T: several groups of rows, each row roughly a mix of its group's hidden directions; some rows fit no group:
T (111 x 10):
[[  3  38  23 -11  33 -30 -22  18 -20  -3]
 [  8 -41  -2  24   8  47  16  11  -4 -18]
 [-12 -14 -49  12 -26 -20  12 -23  18 -20]
 [ 18 -10 -17  15  33  -9  42  24  23 -19]
 [ -1  26 -40 -30 -23 -35  -2  11  11  11]
 [ 17 -41 -17 -13  23   4  10   2  47  -2]
 [ 22 -52 -23  24 -15  19   6 -19  -1   7]
 [  2 -11   0  12  49  13 -17  20 -39  14]
 [-23   5  19  -1  40  40  -7  -5 -32  -9]
 [  5   2  -2 -24  39 -34   1  38  22  12]
 [ -3 -29   2  24   8  47  -9 -11 -27  26]
 [ 20 -19   8  31 -27 -20  12  -5 -38  27]
 [  3  -5  -1   9 -43  13  -2 -40  29 -27]
 [-23 -25 -29  19 -11  20   1 -30 -35  17]
 [-16 -15 -10  29 -44  -9 -10 -41   7  -6]
 [-10  41 -27 -34  30  -4  11  15  16  -9]
 [ 17 -28  32  17  -8   2  -2  32  31  29]
 [-22  32 -21 -47   1 -24 -11 -13  15  -6]
 [ -4 -21   3   2  18  39   9  33 -10  42]
 [  5   1 -16   3 -29 -14 -14 -31  25 -47]
 [-12  30 -15 -55   6 -15   5  22  -4  14]
 [-24 -33   3  22 -20   7  21   8  15  45]
 [  9  37 -16 -27  35 -30 -10 -10 -14 -18]
 [-16  35 -33 -44   8  -3  -7  -2  -8 -25]
 [-25  24 -10  10  17 -38  13  -4 -19  41]
 [-23  -3  -9 -26   7  49   3 -28  25 -12]
 [  2  13   2  -9  16  14   6  45 -21  46]
 [ 17 -16  35  14   3  49  -7  20   1 -22]
 [ -6 -31   1  29  32  10 -11  25 -36  18]
 [ 11 -18  24  23  29  18 -12  23 -39  20]
 [ 35 -29  -5  32  24 -24  28   4   6 -17]
 [-18  24  18  -7  50 -28 -11  21  -6  12]
 [ -9  14   9  -9  39   5  -6  51 -13 -23]
 [ 25 -26  26 -16  10  31   2  36 -20  17]
 [ -3  -1  18   1  45  10  15  20 -28  38]
 [ -9  33  47   3  -1 -25 -20  -1  -8  29]
 [  4   9 -13   2 -10  21  32 -19  47 -30]
 [-12  -1   1   5 -23 -38  43  23  21  20]
 [  3  -1  46  19   2 -14  11  32  33  20]
 [ 22 -26  37  32 -19  -2  18  -3  25  20]
 [ -2  -2 -28  21 -10 -26  -5 -41 -13 -38]
 [ -1  20 -15 -27   7 -18   2  25  34 -43]
 [-12 -41   7  13  24  37  19  22   6  22]
 [  2  30 -10 -44  15 -18  20  33  13 -12]
 [ -3  12 -13  -9 -17   3  24   8  60 -20]
 [ 41 -28   3  47 -10   7  10  20   0  -7]
 [ -1  31  -6 -33  -4 -29 -22 -30  24 -21]
 [-15 -37  26   6   5  36   5  23  20  26]
 [  6 -16   0  23  41  19  12  -5 -47   5]
 [-10 -14  -2  26 -40 -10  35 -13  35   4]
 [ -3   4 -10  -4   6  33  30  20  50  11]
 [-20 -29  19  15 -27  34   0 -12  -5  37]
 [  4 -51   8  31   8  27   7  13  -5  24]
 [  0 -18  -4   3  46  35   5  20 -35   4]
 [-15   5 -18  13 -37 -24 -14 -47  -5 -10]
 [ -2  13 -13   6 -58  -9 -11 -35 -10  -8]
 [  9  27  48 -11  34  -8  -2  17   1  25]
 [-15 -24  19  40 -16  15  -6 -40 -21  -2]
 [-17  -7  -6  14 -50   5 -10 -30 -33 -12]
 [-18  -7  -9  33 -44  10 -16 -29 -25   2]
 [ -5  13 -27 -18 -30 -36   9   1 -32  28]
 [ 18 -32  23  27 -10  37 -16   1  31   4]
 [ 20  25 -13 -35   3 -42   7  20   7  25]
 [  4   3   8  -3 -37 -39   4   8  43 -20]
 [ 19   7  34 -28  39  -4 -10  24  26   8]
 [  4 -17  -8  25 -25  -1  18   7 -56  16]
 [-30   3  13   2  49  12  16  12 -18  31]
 [ -2  34 -19 -26   6 -10 -23 -21   4 -44]
 [ -6 -14 -26  29 -25 -37  13 -28 -18  14]
 [-12 -23 -31  15  -3  41  15  -3  13 -36]
 [-25  20 -11 -35  -8  30  16  18  21 -30]
 [  9  22  41   9  16 -38 -22   4 -11  26]
 [ 12  10   6 -30 -18  10  11  21  56  -7]
 [ -9  15  -5 -46  21 -13  12  27  27  24]
 [  0 -40 -30   4  41  23  18  13   5  -4]
 [ -8 -34 -16  15 -16  46 -12 -16 -21 -21]
 [ 11  19  -8   8  51 -31  -4   6 -33  -3]
 [ 36 -13 -32  30 -10  -6   4 -18 -34 -18]
 [  0  28   1 -28 -22 -48   7  11  24 -14]
 [-14   3  -6  11 -24  -9  -7 -51 -40   8]
 [ 26 -20 -22  42 -20 -34  12 -14   6  -8]
 [-11  17 -22 -48  15   4   6  31  26 -15]
 [  2 -21  25  38 -27  25 -16 -28  -3 -21]
 [ 18 -34  44  33  -4   6  -5  20 -16  11]
 [-10  24 -40 -24  -9 -37   5  -1 -29   8]
 [ -4 -11   7   4 -42  21 -17 -11  38 -33]
 [-14   1 -27   1 -11  -2 -25 -31 -22 -47]
 [ 19 -16  21   7 -24  -2  25  22  50  -4]
 [ -9  17  18 -24  27  35 -22  -3  24 -33]
 [ -1  15  -5  -9 -22  -9  25   6  61  -8]
 [-30  36  12 -47   9  10 -24  -1  -7   0]
 [  9  49   3 -25  12   6 -12 -39  17   6]
 [ 21  -5 -32  17  11 -54   0 -19   6 -12]
 [ 12   0 -18  27  28  26  -6   7 -24 -45]
 [ -2  -5   6 -33 -11  32 -14  34  25 -32]
 [-10 -48  -1  -2  -4  30   9   2  39  18]
 [  1  11 -30 -28 -30   6 -29 -13 -14 -38]
 [  4   2  12  -6 -50   3 -27 -32  27  -7]
 [  3 -17   8  47 -33  -4 -12 -22  18  26]
 [ -7  26 -26 -33 -11 -14  17   4  21 -42]
 [ 20 -26  38   8   2   8  -8  30  -4  41]
 [-28  22 -18   7 -10 -49  21 -18 -15  15]
 [ 14 -28 -26  23 -25  29  32   5   3 -23]
 [-13  15 -23 -31 -36  26  -6 -17  27 -20]
 [ 17  -6  28  18  35   8 -11  18 -42  20]
 [ -8  17 -36 -12 -32 -42  -5 -25  -9  -6]
 [ 18  24 -31  -3  29   2 -15   7   0 -49]
 [-16  28 -16 -26  29  12 -24  -1 -29  30]
 [-13  31 -11 -23 -23 -37 -12 -33  21  -5]
 [-40  11 -26 -39  33  -8  15  -2  -5  -7]
 [ 11   6  33 -26  32  23   3  33  25  12]]

one row of each group, then the others: which group is each in?
[  1 -29 -31  23  -6   3  -6 -40 -32  16]
<74>
[-10  38 -10 -15  18 -33  -1 -26 -37   9]
<115>
[-31  29 -34 -25  -6 -25 -11 -27 -13   1]
<65>

[-13 -14 -20  -1 -31  48  -7 -30   1 -17]
<115>
[ -9   0 -24  -5  19  12  20  29 -53   1]
<65>
[ 35   9  10 -35   5 -22  14  38  19  14]
<65>
[ -4  16  -1  -1   9  -2   1   6 -62  33]
<65>
[-14 -22   0  34 -30  16 -10 -34   4 -32]
<65>
[ -1 -17   8  24 -51   4  -7 -30 -22 -19]
<65>
[ 23 -20  19   3 -34  -1   8   5  39 -35]
<115>
[-20   7  13  -2 -38 -15 -31 -36  -7  26]
<74>
[ 13 -17  -6  27  11  29   0 -19  20 -48]
<115>
[ -6   7  28  -1  54  28  -3   8 -21  16]
<65>
